In the rows, 128 means zero.
Each named turn below is shown by a few rows before and after it. Which turns, in which order, take the first row of each later pair to the second? The first pair is answered.
turn K:
[132 142 147 145 148 111 139 125 126 108 123  96 155 128 135 122 137 116
 127 136] |-> [128 145 154 148 150 115 128 132 123 119 129  91 149 132 133 116 133 118
 117 133]
[158 122 189 113 117 140 121 172  93 130 165 180 100 101  95 131 129 160
 157 115] |-> [143 117 194  96 110 131 120 168 107 148 157 175  94 120  91 132 130 166
 136 109]
[137 124 178  96 160 134 105 173  95 126 146  91 170  97 120  81 173 124
 129 126] |-> [122 114 187  74 155 125 103 167 109 142 136  85 165 117 118  83 168 131
 113 121]
[149 141 142 192 141 177  90 147  94 129 171 110 126  93 114  93 134 145
 139 132] |-> [106 122 168 140 129 151  74 142 127 174 147  99 104 148 104  98 130 162
  85 112]
turn T:
[131 174 123 128 126 130 135 166 115  81 121 115 158 112 138 111 127  70
 139 120] |-> [130 173 128 161 123 160 104 166 103 106 142 117 116 114 126  96 112  92
 124 113]
[114 129 182  58 158  91 117 183 152 118 104 108 177 148 124  87 153  90
  83 131] |-> [125 114 165 145 133 175  79 149 119 160 158 114  77 135  97  45 134 166
  82 140]
[157 135 169 105 139 102  80 143 118 139 137 144 130 147 123 189  75  57
 116 118] |-> [177 117 139 162 118 155  88  89 102 152 168 159  77 117 111 161  83 124
 143 137]
turn H:
[131 115 123  79 127 103 134 136 145 134 115 103 155 132 134 135 125 147
 150  92] |-> [118 113 108  91 125 116 124 123 151 150 116  90 138 141 136 128 124 153
 138  91]
[119 107 131 112 131 135 143  90 115 142 123 120 148 157 119 124 165 109
  95 122] |-> [131 105 133 111 126 126 160  88 115 124 127 132 157 144 117 131 170 109
 117 128]
[143 151 144 131 134 124 103 137 123 136 172 146  98 159 126 161  77 101
  94  84] |-> [147 139  86 164 119 144 134  74 130 132 165 146  89 146 133 159  86 133
 123 108]
Pairs:
(2 to 3 turns a pair)
[122 109 166  79 138 106 121 142 142 143 127 119 135 140 118 123 147 143
 120 127] |-> [136 103 143  84 128 105 150 117 139 123 125 138 141 118 120 133 155 154
 150 139] -> H, H
[118 135  82 121 117  99 176  81 150  97  92 133 166 129 140 157 124 102
 159 145] |-> [101 144  53 151 135 130 149  72 146 119  93 100 151 143 147 134 121  98
 134 144] -> H, H, K
[116  96 162  86 100 120 138 111 132 164 134 141 102 141 113 124 139 184
 115 116] |-> [126 113 194  81 119 112 118 161 116 157 144 137 120 141 113 121 131 152
 108 104] -> H, K, H
[102 146 119 113 165  91 111 146 141 159  95 102 176 161 130 122 157 108
 100 138] |-> [130 145  69 151 142 104 159  93 141 127  96 132 172 129 136 148 155 125
 152 165] -> H, T, H
[127 143 129 146 114 123  97 134 141 106 116 133  96 162 133 120 133  88
 120 145] |-> [133 138 117 137 110 109 121 119 147  88 104 141 120 147 137 123 148  91
 137 155] -> T, T
[148 118 149 141  98 141  69 139 128 148 164 142 105 106 117  92 144 180
 125 132] |-> [123 113 168  70 101  84  87 149 167 149 125 137 141 142 129 116 152 152
 107 119] -> K, T, T
[138 149 103 150  74 136 165  99 120 116 107 156 117 121 110 157 100 117
 133 131] |-> [123 152 100 142  81 126 159 104 133 123  92 141 128 141 117 161  96  94
 115 122] -> T, H, H
[ 98 105 141  70 142 103 118 125 139 155 111  85 150 146 139 109 154 128
 100 126] |-> [125 107  78 141 122 143 153  62 131 129 126 107 125 112 143 120 143 147
 150 155] -> K, T, H
[139 178  60 155 139 144 149 101 126  81 144 137 143  96 133 133  82 116
 160 140] |-> [106 174 140  64 140  83 121 159 149 110 125 133 152 149 130 149  78  99
 107 102] -> H, K, K
[ 89 101  88 128 119 154 130 109 132 122 118 102 116 140 145  85 152 156
  82 114] |-> [146 121 120 144 121 151 140 158  95  70 154 142 137  86 139 100 157 134
 135 118] -> H, K
[108  98 100 123 172 189  93 126 123 191 105  86 123 112 125  67 189 166
 103 151] |-> [123 113  94 124 185 183 106 140 114 162 103  84 164  84 136  68 200 143
 126 154] -> T, K, K
[153 148 137 181  66 115 141  82 135 112 137 198  63 107 129 171 105 164
 147 153] |-> [133 151 200 112  73  68 123 139 146 122 122 197  84 139 127 184 104 136
 116 123] -> H, K
[121 121 153  95 160 124 100 169 114 140 130 102 158 112 127  84 164 131
 124 116] |-> [137 111 126 134 142 151 118 130 103 134 147 117 137  83 121  76 170 168
 155 134] -> T, H
[117 126 153 100 158 104 117 165 124 139 104 114 170 154 143 120 140 113
 140 122] |-> [143 125 177 131 140 127 105 175  97 138 139 144 134 130 122 112 128 144
 155 125] -> T, H, H
[128 168 145 140 159 125 104 140 130 137 123 115 115 133 126 149  82 107
 107 102] |-> [112 155 113 129 143 113 133  95 156 138 102 118 118 141 129 164  89 122
 114 112] -> K, H, T
[143 175 110 185 127 155 156 153 115  82 144 144 106 108 146 147 103  94
 113 118] |-> [133 175 101 194 128 171 146 145 119  95 142 133  98 117 145 138  99  96
  96 115] -> H, H
[131 125 130 168  90 131 146  93 133 127 146 171  86 128 115 161  92 142
 133 140] |-> [109 120 130 141  93 115 144  85 151 143 125 160  86 158 118 163  94 142
 109 132] -> H, H, K
[106 163 168 104 101 107  93 110 151 173 138 114  96 145 142 128 113 164
  66 102] |-> [155 164 111 163  89 138 142  63 129 118 158 145 107  80 151 136 128 176
 145 141] -> H, K
[130  85 144  74  95 118 184  59 118 139 110 168  47 120  81 141 136 197
 138 143] |-> [137 123 232  58 135 107 120 190  87 139 136 155  71 130  76 130 120 131
 105 102] -> K, H
[112 150 124 112 114 111 135 146 166 126  93 120 124 158 145 180  85  77
 108 142] |-> [115 136  80 150  97 145 150  91 162 129 104 123  99 142 137 165  92 118
 125 162] -> H, T, T
[116 178 149 150 115 145 103 137 100 141 150 141  67 140  98 132  75 117
  93 134] |-> [115 157 168  85  91  91 148 126 124 119 125 172  91 144  97 165  85 123
 111 135] -> K, H, H
[148 132 118 105 116 118 148 109 129 116 137 143 132 114 111 156 155 132
 127 106] |-> [149 130 131 109 116 127 135 118 118 128 151 143 122 113 106 148 154 146
 122 101] -> H, T, H
[121 112 114  91 113 118 153 116 152 135 104 159 131 131 101 152 130 177
 127 133] |-> [118 116 132  96 117 128 121 136 146 158 117 155 106 144  90 141 123 184
 105 122] -> H, T
[172 115 132 175 115 187 113 124  99 134 182 148  97  64 124 107 124 170
 156 156] |-> [139 149 190 116 153 125  79 214 116 142 151 118 138 125 133 141  96  78
  94 115] -> T, T
[119 139 160  84 126 136 109 151 132 156 119 123 150 131 123 121 134 129
 109 118] |-> [120 139 119  85 124 129 144 112 150 139  95 123 171 121 139 133 144 127
 129 134] -> H, T, H
[122  92 119 110 125 137 134  81 160 160 116 120  99 136 126  82 155 200
 123 140] |-> [177 112 161 115 132 122 149 140 122 102 148 160 137  82 124  96 163 167
 179 141] -> H, K
[152 102 119 159 111 139 124  62 137 129 103 100 139 129 144 122 137 128
 146 166] |-> [162 117 199 124 126 110  93 151 116 121 121 114 152 133 135 126 128  95
 129 138] -> H, K, K
[148 132 138 146  95 112 153 116 129 115 139 163 104 138 101 189  82 149
 138 149] |-> [115 140 145 130 116 108 119 136 143 148 125 125 103 177 105 180  73 129
  90 131] -> T, H
[155  90 170  71 119 134 146 133 116 121 146 145 140 121 129 105 168 138
 136 148] |-> [149  84 128  93 127 157 152 100 121 130 136 122 137 119 136  88 176 149
 135 161] -> H, T, K
[105 103 134  91 112 125 148  85 132 155 128 118 107 113 136 113 144 153
 155 105] |-> [108 128 155  77 139 101 143 135 133 136 118 108 145 121 148 130 136  91
 147  91] -> K, T
[149 127 131 178 133 166  99 132 105 158 164 145  76 139 110 122 115 142
 109 117] |-> [179 113 133 144 121 137 159 123 104 105 158 175 125  93 115 136 146 143
 174 135] -> H, H, T
[116 121 131  99 125 147 101 142 121 176 157 131  83 153  99 136 104 124
 139 116] |-> [118 122 123  55 126 109 140 138 139 143 127 133 140 142 120 157 123  98
 163 126] -> T, T
[159 128 159 148 128 144 111 159 102 119 146 134 114  95 115  98 139 140
 142 127] |-> [150 102 146 118 111 128 137 116 121 122 128 140 121  93 114 102 160 174
 155 135] -> K, T
[150 133 104 140 133 121 162 115 130  91 124 127 167  95 133 146 124  98
 147 142] |-> [139 130 116 175 131 172 103 122 113 142 155 111 105 110 112 107 110 134
 110 129] -> H, T
[105 111  92 121 116 145 162  86 125 164 104 106 122 132 149 106 138 161
 120 135] |-> [120 133  92 118 133 127 180 108 121 121  96 107 171 115 163 123 144 118
 142 136] -> T, K
[110 115 118 159 104 155 126  89 138 153 135 137  69 143 115 132 107 176
 106 131] |-> [128 153 177 127 150 119 108 196 114 115 138 127 151 125 132 133 116  90
 111 114] -> T, K, H
[128 105 119 120 136 164 130  79 140 125 140 109 139 101 138 103 147 144
 149 144] |-> [122 118 155 118 153 167  89 130 126 142 152  95 131 116 128  92 133 125
 120 126] -> K, H, H
[138 151 173  91  92 113 120 180 101 127 136 100 159 122 155 106 117 128
 103 141] |-> [141 150 170 118  84 134 103 171  95 144 152 105 122 127 143  99 103 151
  95 138] -> K, K, T
[108 117 114  99 168 122 120 170 104 135 112 108 102 153 113 166 139 107
  74 126] |-> [137 112 120  87 154 100 156 169  99  93 118 141 126 123 111 187 150 106
 121 136] -> H, H
[113 120 126 139 136 139 114 112 113 144 130 100 119 112 127 102 159 147
 141 134] |-> [105 125 124 141 141 139 107 112 117 150 125  88 118 123 130 104 150 134
 132 132] -> H, T, H
[133 165 114 150 135 110 148 136 136  95 114 138 159 122 143 161 106  73
 135 130] |-> [104 155 139 149 122 120 106 135 145 145 121 129 104 163 124 152  86  98
  84 111] -> T, K
[123 149 122 153 136 146 118 144 122 134 129 116 141 134 124 113 126 107
 120 120] |-> [140 133 144 126 113 129 144 136 118 115 133 149 146 115 117 123 140 126
 149 126] -> K, T, H
[123 130 146  91 156 129 134 114 153 128 124 122 176 146 128 163 119 118
 110 122] |-> [117 127 114 117 149 149 140  80 159 134 122 119 157 146 129 158 117 135
 112 134] -> H, T, K
[116 120 165 100 118  96 148 144 133 141 129 130 137 134 138  98 156 126
 105 140] |-> [132 119 150 140 110 132 146 124 115 140 155 138 107 118 130  85 150 154
 120 151] -> K, T, T
[ 97 142  80 126 136 120 129 108 149 136 110 101 154 148 144 127 130 109
 123 138] |-> [ 96 141  84 139 129 131 118 103 148 152 116 102 129 156 135 127 116 124
 109 132] -> T, K, T
[135 141 132 163 139 137 127 162 127 148 115 162  97 144 136 152  75  92
 109 127] |-> [145 142 107 185 142 151 142 145 124 136 114 164 107 125 142 146  83  91
 130 140] -> H, T, K
[137 157 136 170 143 152 103 165 114 116 151 132 111 131 120 116 101  98
 114 127] |-> [132 136  92 177 116 154 138  93 130 113 135 144  97 127 121 122 109 142
 133 149] -> K, H, K
[162 134  95 172 142 163 140 105 111 103 151 115 139  94 143 107 139 131
 156 156] |-> [141 161 135 164 161 151  91 163 109 131 156 103 118 139 136 111 108  95
  99 124] -> T, T
[138 125  75 157 147 192  90 168 127 137 113 147 137 149 153 120 134 154
 115  95] |-> [124 112 114 119 136 164  86 180 135 152 109 161 123 172 140 131 131 172
  96  85] -> H, K, K
[124 132  89 161 125 126 141 101 142 119 124 112 133 134 128 140 130 117
 139 150] |-> [106 136 105 152 125 121 118 112 151 142 121 109 115 163 118 142 117 116
 111 138] -> T, T, K
[124 137 124 117 109 103 160 110 132 103 103 159 139 115 136 152 119 125
 132 137] |-> [112 143 129 102 119  97 148 124 134 113  94 147 146 129 141 148 119 114
 113 127] -> H, K
[134 139 161 128 132 118  84 136 103 135 129 146 111 144 118 134 135 141
 140 123] |-> [127 129 128 138 128 134  92  95 110 142 123 137 108 140 122 122 148 162
 145 137] -> T, H, H
[124 134 184 104 101 103 126 196 105 135 142 150 130 150 137 123  98 112
 118 101] |-> [ 85 134 114 106 114 101 139 138 143 150  98 108 147 183 162 125 102  93
  93 111] -> H, T, T
[128 124 163  99 101 110 135 122 141 104 119 160 134 107 122 143 141 155
 118 125] |-> [127 125 163 121  96 130 123 120 132 121 136 162 106 108 114 131 136 172
 109 125] -> T, T
[115 122 140 122 136 120 117 156 114 143 133 121 105 143 129 145 103  95
  83 106] |-> [127  98 104 104 116 108 179  98 126 110 114 134 138 107 140 151 139 126
 132 136] -> T, K, T
[119 126 143 121 156 164  97 142 119 127 102  92 137 104 100  72 172 171
 132 121] |-> [120 124 111 122 155 161 121 107 131 115  88  92 151  99 112  80 176 169
 148 134] -> T, T, H
[ 99  81 113 155 125 133 127  48 124 136 113 102  92 134 112 145 157 188
 129 173] |-> [123 105 227 110 133  85  96 169  98 119 141 139 103 136  94 167 133 141
 116 135] -> H, T
[115 120 112 137 123 137 135 103 127 159 127 123 108 137 125 121 138 139
 119 118] |-> [122 124 148 125 130 126 119 138 120 158 134 131 110 147 120 123 129 124
 110 106] -> T, H, T
[108 114  89 132 138 117 126 127 159 113 118 142 115 159 166 169 111 113
  90 126] |-> [146 124 112 160 131 128 129 155 124  87 148 173 110 121 158 168 108 117
 126 129] -> T, H, K
[139 143 137 136 119 119 130 162 136 131 135 139 119 135 127 147 119 109
 135 118] |-> [133 140 135 122 113 107 137 156 144 131 126 136 120 139 126 153 119 114
 134 117] -> K, K
[107 128 166 108 131 121 137 157 117 157 145 112 112 152  96 100 136 154
 112 117] |-> [114 118 150 116 125 134 151 136 116 158 144 113 113 137  98  95 150 180
 128 131] -> T, H, H
[152 105 234  77 135 116  92 203  79 141 167 155 123 127 100 105 138 161
 124 100] |-> [159  77 207  90 116 140 112 152  79 141 169 166 103 107  95  90 156 214
 150 118] -> T, K
[129 116 115 140 132 158 123 120 120 139 128 106 127 121 128 101 156 160
 131 140] |-> [121 108 118 123 125 147 129 113 128 141 121 108 126 130 126 105 158 166
 125 142] -> K, K
[120 134 106 121 128 115 161  95 161  97 119 112 151 116 148 167 116 112
 136 152] |-> [135 120 107 138 117 142 160  80 143 103 139 121 128  94 139 144 124 152
 155 161] -> H, T, T
[114  90 103 103 109 142 125  91 142 157 133 126 100 123 129 105 131 198
 122 141] |-> [ 96 108  94  71 135 104 130 112 163 141  98  99 151 145 150 122 129 137
 107 129] -> K, T, H
[132 115 143 135  97 107 153 124 133 111 112 166 126 138 129 157 103 112
 121 124] |-> [141 129 145 155 105 119 139 138 121 107 125 167 118 129 131 153  98  98
 120 123] -> K, T
[ 94 121 153 111 112 136 129 170 166 137  83 126 105 164 120 119 126 120
 110 124] |-> [121 125 101 164 107 168 162 124 152 109  91 138 105 117 128 117 133 132
 159 158] -> H, K
[162 114 135 128 120 158 121 150  94 127 132 114  96 149 110  99 141 133
 124 119] |-> [155  97 120 114 103 142 153 113 110 121 119 122  99 147 111 113 147 149
 133 129] -> K, H
[153 100  94 132  79 133 152  85 154  96 131 199 116 132 113 156  94 160
 132 101] |-> [154 140 131 143 112 128 107 158 134  95 142 185 128 145 117 164  66  93
 103  76] -> T, K, T
[152 123 117 132 112 132 182  95 115  57 140 188 112 107 122 126 142 156
 201 129] |-> [134 159 167  99 149  91 147 182 119  53 124 167 145 147 132 146 118  69
 149  92] -> T, K
[113 105 154  86 126 124 119  66 137 166 130 138 134 130 106  82 154 165
 147 134] |-> [ 95 124 116 100 145 127 116  56 152 169 111 105 150 150 124  86 147 131
 128 134] -> K, T, H
[130 133 101 123 117 130 166  78 125 105 129 114 134 104 134 143 139 154
 144 151] |-> [113 148 132 147 129 149 104 120 110 145 149 102  85 140 120 133 107 148
  91 124] -> T, T
[121 124 173  48  90 102 168 147 150 103 105 151 149 128 121 114 168 142
 140 112] |-> [118 123 107 138 106 189 132 106 128 142 128 112 106 110 118  56 174 185
 132 132] -> K, H, T
[113 112 110 116 115 132 148 111 124 144 120 113 134 110 128 115 146 136
 134 124] |-> [112 122 116 129 126 143 126 133 113 156 126 102 128 113 127 106 137 126
 118 117] -> K, H, H
[139 142 121 135 155 139 129 124 109 116 120 107 179 106 140 125 154 111
 164 136] |-> [112 137 147 116 156 138  91 141 118 162 119  91 146 147 124 111 142 121
 111 116] -> K, K
[124  85 128  98 128 108 105 165 136 135 120  96 136 142 108  61 170 123
 147 102] |-> [129  96 136 110 135 110  97 184 127 130 125  97 136 142 108  67 160 106
 140  97] -> K, K, T
[148 133  78 198 120 144 163 100 128  95 150 146 102 101 121 165  87 132
 149 142] |-> [144 162 109 177 153 120 137 164 123  88 139 128 139 116 134 171  80  67
 125 122] -> T, K
[133 136 144 119 141 116 102 130 154 150 102 117 159 133 126  87 134 130
 109 118] |-> [134 125 130 125 128 128 114  99 157 156 104 124 144 130 122  81 141 159
 121 124] -> T, K
[135 138 112 126 110 118 178  95 161 110 125 162 129 116 135 154 134 142
 151 138] |-> [130 158 135 116 126  98 158 144 162 105 119 151 144 131 140 170 118  96
 127 120] -> T, K
[105 144 176  99 112 111  90 149 146 120 121 172 134 142 137 160 124 143
 101 132] |-> [120 141 146 115 101 113 128 112 143  95 121 190 140 116 139 168 134 160
 138 149] -> H, H
[143 147 141 179 132 141 112 159 109  92 155 145 121 107 143 136 101 103
 155 124] |-> [139 120 121 172 108 155 135 102 120 104 146 148 103  99 138 125 126 159
 167 139] -> K, T
[139 136 175 108 132 133 107 171  96 121 156 133 163  90 131 123 126 118
 128 135] |-> [147 127 160 112 123 139 122 146  97 113 156 137 164  70 136 119 137 136
 150 144] -> T, T
[124 114  96 111 146 129 141 115 137 105 101  99 183  89 145  99 172 123
 151 152] |-> [128 138 119 140 168 146  99 163 118 116 123  81 174  96 139  86 154  98
 128 138] -> K, T
[122 162 119 166 118 146 117 117 129 157 139 159  62 160 113 154  71 110
 105 111] |-> [121 137  94 129  96 123 166  65 152 140 114 171  84 153 122 170  93 138
 136 130] -> K, T
[131 113  84 148 115 151 146  94 134 135 138 125 148 110 132 115 144 136
 153 145] |-> [107 123 109 140 135 157 101 128 134 171 138  94 135 147 126 100 137 126
 103 126] -> H, H
[124 135  97 150 162 137 100 139 138 114 118  75 177 116 168 122 154  84
 131 138] |-> [127 138 117 174 159 160  71 151 120 136 147  79 134 117 152 110 138  98
 114 133] -> H, H, T
[107 116 116 129 141 146 110 102 138 162 119  88 123 126 129  92 134 158
 122 124] |-> [122 131 179  96 138 111  99 161 127 147 130 113 127 130 123 114 120 124
 118 105] -> K, H, T
[123 118 130 129 150 130 106 141 107 141 131 109 103 138 104 114 155 132
 108 117] |-> [132 114 148 113 144 117 120 152 105 123 135 125 117 123 103 116 166 135
 125 119] -> T, H, T
[107 125 147  84 161 140 102 184 122 135 122  69 180 130 123  56 162 133
 139 104] |-> [136 128 152 106 158 150 110 190 100 114 144  93 180  99 119  60 165 134
 171 115] -> H, H, K
[138 172  98 184 155 117 136 113 112 115 107 132  85 129 138 141 119  82
 163 154] |-> [133 176 107 179 160 113 126 130 115 119 106 126  85 138 140 140 111  68
 146 152] -> T, T
[154 164 155 153 120 107 141 141 126 102 119 179 125  88 126 116 109 102
 137 103] |-> [140 137 147 152  97 128 141 105 133 134 122 179  84  96 115 101 113 156
 124 102] -> K, K, T
[ 92 140 130  80 108  95 164 127 147 153  90 107 105 151 128 149 158 125
 123 139] |-> [134 181 127 143 140 126 145 179 105 123 124 105 124 107 137 142 147  74
 148 142] -> K, K, T
[156 113 159  82 110  93 149 108 137 110 106 129 163 114 152 102 158 149
 160 119] |-> [140 118 176  66 111  80 137 127 145 122 100 131 151 145 149 114 137 135
 128 104] -> T, K
[139 104 118  92 132  74 183 116 138 121  98 115 175 125 114 165 162 103
 138 148] |-> [105 118 112 119 150 103 125 126 145 174  98  76 129 175 109 148 131  98
  72 127] -> H, H, T
[118 115 127  82 171 110  98 166 136 122  86  77 133 136 134 113 152  88
  96 121] |-> [137 115  62 148 163 154 120 106 123 107  96  77 119 104 142 103 156 109
 131 149] -> H, K
[149 117 136 109 105 118 145 113 120 136 134 155 107 124 118 129 134 166
 147 131] |-> [141 118 111 104 111 106 161  93 133 131 115 142 121 132 128 137 137 155
 148 139] -> T, H, H
[119 123 108 184  74 170 115 150 132 164 136 163 112 179 118 104 101 125
  82 110] |-> [145 126  79 204  76 182 148 130 113 124 141 169 147 130 131  96 129 128
 137 134] -> T, K
